(in the rows, 128 means zero)
Rotation paths and how fast each direction turns (degrees a step):
Each turn is a multiple of 5 degrees from 10 to 175, or 0.
Each row of a path follows its step; steps can be skipped.

step 3: [125 123 132 138 124 125 120 124 126 137 121 121 122 134 129 131 119 124
 132 117 135 121 126 128 136 129 129 127 119 133 125 117 131 130 122 118
 131 122 126 131 129 130 128 129 131 127 122 127 119]
step 12: [122 127 125 134 117 127 124 129 130 126 127 126 125 127 125 132 122 133
 139 120 127 124 142 123 140 122 130 120 130 125 119 128 117 126 120 133
 127 119 127 132 124 133 125 125 129 127 121 123 126]
step 19: [131 124 128 129 119 127 130 129 121 137 130 132 122 138 122 128 120 125
 119 126 135 118 136 136 132 133 130 127 128 131 127 128 123 123 125 126
 130 120 127 131 128 135 113 123 133 131 126 121 122]
step 26: [125 120 131 127 118 133 131 130 138 139 128 133 126 123 132 135 128 127
 125 124 135 131 125 137 133 131 124 129 122 122 127 128 136 119 124 124
 124 122 129 133 126 129 130 113 130 126 128 123 118]
step 28: [123 123 125 130 128 120 122 127 126 136 130 126 126 135 126 131 125 126
 133 115 128 126 131 129 140 130 125 118 132 131 127 122 134 128 137 128
 139 126 131 132 119 135 127 123 132 128 118 125 116]
step 31: [129 127 124 125 122 132 123 125 127 134 130 130 128 128 121 133 130 134
 120 119 130 125 120 128 126 123 126 123 125 119 125 113 130 126 136 129
 125 131 126 126 129 124 126 116 135 139 134 128 116]
step 33: [128 124 127 128 128 140 133 134 136 128 129 137 130 128 120 136 128 126
 135 122 126 123 131 124 134 135 124 115 124 131 131 120 123 127 137 124
 131 120 132 134 127 129 132 118 118 129 125 124 123]
step 35: [123 121 129 132 126 134 122 127 124 137 126 127 124 127 130 131 126 126
 120 130 125 119 132 131 127 134 130 121 125 118 119 118 131 126 127 138
 130 115 119 131 126 125 123 121 123 130 122 127 118]
step 36: [124 116 141 130 128 128 126 136 127 129 130 119 135 129 119 136 126 127
 129 120 128 128 120 124 128 120 129 125 131 137 129 121 130 122 133 124
 132 129 127 131 127 129 128 121 137 130 119 125 114]
[127 126 126 127 128 130 129 127 128 128 127 126 128 128 128 128 127 126
 127 129 128 130 129 127 129 127 130 125 130 127 128 128 126 128 131 129
 130 129 128 132 127 128 134 129 130 129 129 127 127] => 140
[129 128 126 131 127 127 125 129 126 130 126 127 128 125 126 126 127 128
 129 129 126 124 128 129 126 125 128 127 131 130 126 129 128 126 129 127
 131 129 129 126 128 126 128 127 129 129 126 127 129] => 90
[129 128 127 126 127 128 131 128 127 130 130 132 126 129 130 127 128 125
 127 127 128 127 130 128 130 127 126 129 129 128 130 129 131 127 130 129
 127 131 128 127 126 129 129 124 130 128 127 129 129] => 10
[125 126 130 127 128 125 125 128 126 123 129 128 126 128 129 128 127 127
 128 128 128 129 126 128 130 127 130 128 129 129 128 128 127 129 127 131
 128 128 128 128 126 128 125 126 130 127 125 127 128] => 45

step 5: [129 124 125 129 124 122 123 124 137 134 132 122 124 122 127 138 132 129
 127 123 125 129 129 124 127 132 136 131 119 129 133 127 130 126 140 118
 131 129 116 123 129 137 124 120 121 121 129 123 130]
step 7: [120 115 123 132 128 133 134 124 127 130 126 128 132 126 113 127 126 128
 124 123 125 126 128 134 123 135 130 131 120 125 134 132 119 132 130 122
 133 120 130 120 126 136 128 122 127 123 119 124 131]
step 13: [118 120 131 127 124 123 133 127 129 132 134 130 135 133 120 125 126 132
 128 123 121 123 126 128 131 126 124 130 122 126 131 127 124 136 129 121
 137 123 130 130 128 138 131 122 122 120 115 119 135]
step 17: [126 126 122 129 122 125 128 124 140 130 124 126 128 125 126 127 129 132
 129 122 124 123 119 130 131 129 134 132 130 127 130 126 121 133 132 115
 130 121 135 130 128 141 123 119 128 121 139 127 136]
step 18: [126 124 127 124 126 128 126 122 128 132 126 131 129 126 128 131 120 132
 121 129 126 128 129 127 126 127 129 129 133 121 131 130 129 143 130 120
 139 123 126 122 138 140 119 129 125 114 119 123 129]
step 26: [124 113 127 124 125 128 132 127 131 133 130 117 119 118 118 128 126 130
 129 126 117 131 128 127 129 126 130 135 131 128 134 128 125 124 134 127
 128 126 125 123 125 146 129 123 133 124 127 125 129]
step 27: [124 127 122 135 119 133 131 130 133 123 127 133 133 131 119 134 129 121
 124 126 119 135 127 126 129 135 133 130 134 130 130 129 122 133 130 125
 132 127 126 122 127 142 123 128 125 123 121 124 142]
step 30: [129 130 127 123 135 125 125 120 131 132 125 117 134 128 132 136 129 127
 124 126 123 136 128 127 127 128 134 133 127 124 133 134 129 127 134 114
 131 128 115 129 126 142 120 121 128 124 124 127 132]
step 33: [129 129 129 133 118 128 132 122 132 126 128 128 130 133 117 131 132 130
 126 127 117 124 127 124 129 127 132 130 127 123 135 126 123 133 126 121
 135 120 131 125 116 143 126 128 126 122 129 130 139]
[127 127 128 128 130 127 127 125 129 129 127 129 126 127 128 129 126 128
 129 126 129 131 126 126 126 128 129 125 129 128 130 129 128 126 131 130
 128 132 128 128 125 128 128 128 129 129 129 124 130] => 70
[130 128 128 127 126 127 128 129 126 127 129 131 128 127 128 128 127 129
 129 124 128 132 130 127 129 127 130 129 129 129 127 125 127 128 125 129
 126 127 128 126 126 129 131 129 128 128 129 130 129] => 60
[128 127 127 128 130 129 127 130 127 127 126 129 128 128 127 128 124 126
 124 130 125 130 129 128 125 131 128 129 127 128 126 131 126 127 126 128
 126 129 128 127 131 128 129 129 130 128 128 128 128] => 90
[131 130 128 127 125 129 123 128 129 125 126 129 128 128 129 130 129 127
 127 128 126 127 128 127 128 129 132 128 130 127 129 129 129 129 129 127
 131 129 125 128 128 127 126 131 127 127 129 128 129] => 115
